In the data rows, 128 means zero.
Here are some points, one per row:
170 172 157 92 148 177 54 122 114 88 103 211 126 144 159 152 141 140 207 86 124 116 183 143
122 122 156 161 146 135 156 115 111 117 135 132 168 198 21 8 60 76 113 86 81 115 86 104
97 136 86 106 155 171 94 90 135 125 162 149 185 152 103 129 127 124 112 156 141 96 154 172
97 125 101 127 150 178 153 154 118 111 143 102 103 115 125 134 126 152 113 124 140 141 114 158
114 106 68 99 146 73 159 94 161 150 113 127 136 118 82 146 117 122 158 148 132 116 143 149
176 171 240 127 148 178 91 122 138 156 165 165 197 168 128 180 119 187 210 60 157 112 182 171
88 112 136 126 152 128 172 132 148 101 72 112 130 137 106 139 119 134 152 130 137 133 120 159
155 88 93 149 100 141 143 127 148 114 172 153 88 110 144 104 150 134 141 133 126 132 127 151
137 156 130 157 150 64 72 139 105 133 109 97 131 117 93 133 127 127 78 138 148 131 164 124
150 122 168 69 105 106 110 149 179 126 87 131 100 140 128 128 151 155 160 209 10 87 78 78
81 110 147 128 109 112 112 137 106 133 130 117 91 152 148 212 0 54 108 64 85 94 99 103
118 102 108 123 111 163 116 144 173 109 74 121 122 124 126 123 136 142 138 127 134 138 127 151
120 135 154 163 63 128 131 114 149 177 105 136 71 147 107 138 134 141 126 122 146 127 139 141
85 141 130 99 190 162 149 138 110 160 150 112 54 112 138 116 127 139 118 112 131 177 119 134
79 151 110 57 107 147 93 127 95 129 165 153 189 157 118 102 148 126 119 140 135 97 175 150
95 123 142 98 98 130 142 148 92 124 119 118 105 132 144 117 150 126 125 122 133 134 133 142
110 115 139 154 108 100 127 124 152 102 107 150 132 149 119 120 133 135 122 129 137 126 140 149
121 112 134 101 150 106 157 129 174 95 105 114 111 121 130 117 131 130 139 139 144 133 123 154
132 131 143 99 191 110 158 140 116 133 136 164 139 135 134 133 111 131 45 147 150 151 148 118
140 167 136 148 120 116 178 117 129 180 120 141 154 87 182 133 123 98 148 158 125 171 92 129
120 117 137 158 121 111 141 113 190 147 187 122 77 131 125 125 146 130 116 126 151 132 139 142
107 129 141 157 105 136 119 151 136 100 146 93 120 142 133 100 148 134 111 130 154 127 135 145
89 111 122 79 100 100 144 132 118 104 116 111 110 136 145 106 139 129 171 117 149 144 209 0
120 124 139 145 138 94 174 156 120 64 186 133 135 120 121 136 134 138 112 125 143 132 143 139
120 86 131 149 86 116 121 121 135 115 90 128 157 132 122 131 131 148 151 130 122 137 112 151
122 221 117 174 95 140 175 143 148 151 131 93 192 106 146 158 123 99 138 163 138 172 161 19
107 108 70 92 110 86 144 33 136 175 146 61 167 104 96 134 119 144 155 154 122 107 134 151
106 98 98 155 106 138 134 166 106 123 99 182 143 120 123 141 139 149 160 157 218 11 68 67
115 147 189 114 146 119 99 152 119 128 144 104 107 136 130 109 136 130 72 134 136 167 133 128
94 100 138 132 143 143 141 127 175 122 103 88 109 123 136 114 132 145 149 121 132 137 125 155
103 86 151 128 199 191 108 126 161 150 109 129 147 120 165 126 98 154 58 152 132 166 121 137
135 72 129 140 127 111 96 140 111 142 117 140 174 139 164 137 94 128 81 135 147 161 133 113
125 115 112 122 125 39 160 126 120 88 99 126 136 135 116 130 126 128 165 133 128 129 116 158
142 97 117 133 101 138 132 155 165 86 178 112 95 152 152 228 0 71 77 84 84 91 100 104
164 151 137 128 65 194 185 135 119 132 136 168 91 179 12 45 40 82 97 97 97 101 95 107
113 136 126 110 102 148 165 161 128 118 149 167 84 115 127 129 152 132 128 129 133 130 135 141
135 95 112 136 112 102 128 125 59 161 124 149 147 89 186 120 97 108 144 139 132 161 114 123
98 84 144 129 156 120 120 111 81 157 107 135 157 110 160 137 103 131 103 135 137 161 129 119
151 150 77 81 108 110 185 100 119 128 112 136 182 142 119 178 171 255 40 0 67 101 90 87
116 90 125 173 98 157 134 135 155 113 162 133 106 107 133 117 149 141 153 123 135 139 130 144
129 147 151 131 164 127 119 169 105 169 115 129 102 107 114 147 140 144 78 168 238 0 66 84
158 117 78 135 173 164 94 172 130 167 97 117 109 133 74 117 128 129 155 112 136 218 119 116
136 83 142 163 115 154 166 98 183 125 161 140 99 139 132 116 156 144 131 134 152 150 226 0
136 154 83 105 166 145 112 57 106 125 153 116 108 160 121 123 129 112 128 167 127 96 160 159
255 100 188 87 157 139 146 195 111 225 210 86 183 240 161 154 139 111 243 120 162 91 202 198
100 105 132 161 96 99 130 108 141 116 115 147 122 131 121 132 137 138 163 125 128 142 107 151
135 134 124 126 62 170 123 124 90 109 100 64 135 109 132 143 152 148 107 126 133 135 119 153
97 132 148 113 161 156 124 172 79 137 139 125 105 133 143 122 155 161 115 194 22 54 96 89
97 126 163 146 135 120 139 132 126 103 134 83 134 146 126 123 135 127 103 141 140 135 143 135
119 107 103 128 129 117 133 133 162 82 110 95 139 108 124 128 130 140 141 123 130 132 134 155
128 105 110 109 119 127 158 135 142 109 86 130 115 113 120 130 122 134 145 130 144 122 135 153
115 120 152 140 114 67 139 129 168 117 119 140 124 132 108 144 132 128 136 130 148 121 129 150
129 104 138 166 125 129 132 128 94 167 78 109 179 124 155 141 83 118 106 150 143 147 149 113
140 79 140 173 135 125 135 129 133 106 140 129 155 134 122 142 146 160 165 208 4 71 91 76
123 90 137 186 135 146 87 118 90 170 158 151 136 112 138 130 121 156 105 114 115 192 112 131
115 116 149 183 87 156 123 143 152 99 151 99 129 132 120 128 153 138 116 130 145 127 141 140
141 184 115 154 126 107 180 141 122 137 130 166 168 87 177 135 123 100 153 168 104 174 88 135
114 109 135 143 99 125 143 127 124 126 151 141 98 132 133 119 153 131 145 117 140 153 95 151
155 185 115 124 148 122 83 64 73 59 117 159 103 145 146 153 117 127 168 129 116 115 159 136
124 134 140 74 82 118 143 135 110 115 114 105 106 130 137 113 135 134 128 134 114 146 143 135
151 163 123 107 151 168 114 24 110 130 95 110 99 170 132 123 126 128 124 160 117 105 162 159
121 104 115 141 135 158 148 123 163 123 137 123 84 102 128 125 139 135 138 129 135 134 124 154
172 113 101 77 125 133 73 181 105 121 123 153 96 124 170 99 119 139 77 134 130 169 141 108
109 136 140 122 152 128 121 155 53 134 161 123 107 87 126 112 139 137 126 115 126 169 116 125
106 146 122 188 182 104 79 176 95 200 146 96 82 99 114 122 163 192 163 39 40 70 91 95
130 135 106 136 162 162 169 148 135 139 76 139 170 94 169 131 112 107 135 158 125 160 116 134
164 161 165 138 136 75 103 132 115 123 110 94 138 139 96 136 125 145 53 150 142 138 144 134
158 147 70 149 178 121 85 227 132 149 102 116 123 173 37 121 132 109 160 120 145 214 134 100
29 125 121 30 91 105 53 140 193 165 195 169 210 122 88 132 124 117 117 159 119 133 144 150
88 115 64 62 78 90 125 98 138 167 140 140 131 133 101 131 112 106 160 165 117 103 163 138
92 132 172 135 104 131 139 115 105 160 149 124 92 130 130 120 133 138 107 122 150 134 136 138
129 164 110 151 130 141 80 79 54 95 150 106 146 155 120 124 146 106 147 153 124 99 159 158
164 113 131 135 84 165 162 134 161 93 149 118 104 106 139 131 156 159 116 134 119 136 143 145
104 121 163 90 99 110 142 138 98 118 94 124 102 130 147 103 148 116 141 124 128 141 133 142
164 118 99 103 99 155 142 131 117 102 128 70 113 111 140 129 147 156 104 135 133 132 119 149
136 255 119 173 80 125 150 161 201 178 123 134 151 104 164 151 131 102 122 168 131 162 100 138
175 117 97 148 170 105 89 92 136 163 72 149 112 115 107 138 112 146 67 152 138 139 157 126
163 175 143 104 204 188 107 109 136 109 122 144 135 139 128 190 112 151 228 72 143 126 170 159
131 100 117 149 94 137 137 132 98 120 150 148 118 116 127 118 143 143 136 124 131 144 110 147
147 114 145 129 119 108 126 102 163 139 125 143 131 165 133 160 245 0 67 51 82 108 85 105
184 117 173 84 132 143 109 106 155 108 133 111 157 0 29 59 65 69 133 66 108 79 120 100
145 177 92 162 118 145 165 152 124 153 143 145 158 87 181 132 120 113 142 174 114 166 88 131
162 196 134 152 181 129 63 78 116 74 161 147 98 144 129 175 120 119 168 122 127 112 177 138
145 115 123 133 102 91 125 143 141 110 115 126 118 137 122 123 140 126 112 135 152 114 144 147
116 95 110 117 159 164 128 126 119 123 108 117 143 118 148 162 229 0 86 51 90 84 104 102
122 104 129 157 126 93 153 125 154 103 141 154 134 136 115 116 150 122 128 131 152 117 136 147
133 199 85 166 137 100 134 143 193 157 109 121 162 136 255 0 58 108 106 40 106 41 126 122
101 132 151 106 153 126 162 124 104 127 70 148 121 127 111 130 136 130 115 138 128 143 133 146
171 128 130 143 154 46 96 112 78 125 133 171 128 104 120 110 130 138 90 142 138 158 126 131
170 156 137 71 166 146 58 35 133 89 168 106 139 193 144 138 130 147 207 131 215 145 0 25
Along one direction, these points spread out more than along any other. Take the direction at right angles to it along which they spread out most. Go by this last direction. How far along it is each point below, from 0 to 99? The average is 50, and the first point in the table lies past the average. One standard deviation of the points above along it is 16.
123 90 137 186 135 146 87 118 90 170 158 151 136 112 138 130 121 156 105 114 115 192 112 131 39
135 95 112 136 112 102 128 125 59 161 124 149 147 89 186 120 97 108 144 139 132 161 114 123 36
107 129 141 157 105 136 119 151 136 100 146 93 120 142 133 100 148 134 111 130 154 127 135 145 43
136 255 119 173 80 125 150 161 201 178 123 134 151 104 164 151 131 102 122 168 131 162 100 138 28
85 141 130 99 190 162 149 138 110 160 150 112 54 112 138 116 127 139 118 112 131 177 119 134 41
163 175 143 104 204 188 107 109 136 109 122 144 135 139 128 190 112 151 228 72 143 126 170 159 57
115 120 152 140 114 67 139 129 168 117 119 140 124 132 108 144 132 128 136 130 148 121 129 150 44
128 105 110 109 119 127 158 135 142 109 86 130 115 113 120 130 122 134 145 130 144 122 135 153 42
136 154 83 105 166 145 112 57 106 125 153 116 108 160 121 123 129 112 128 167 127 96 160 159 55
115 116 149 183 87 156 123 143 152 99 151 99 129 132 120 128 153 138 116 130 145 127 141 140 43
140 79 140 173 135 125 135 129 133 106 140 129 155 134 122 142 146 160 165 208 4 71 91 76 69
141 184 115 154 126 107 180 141 122 137 130 166 168 87 177 135 123 100 153 168 104 174 88 135 30
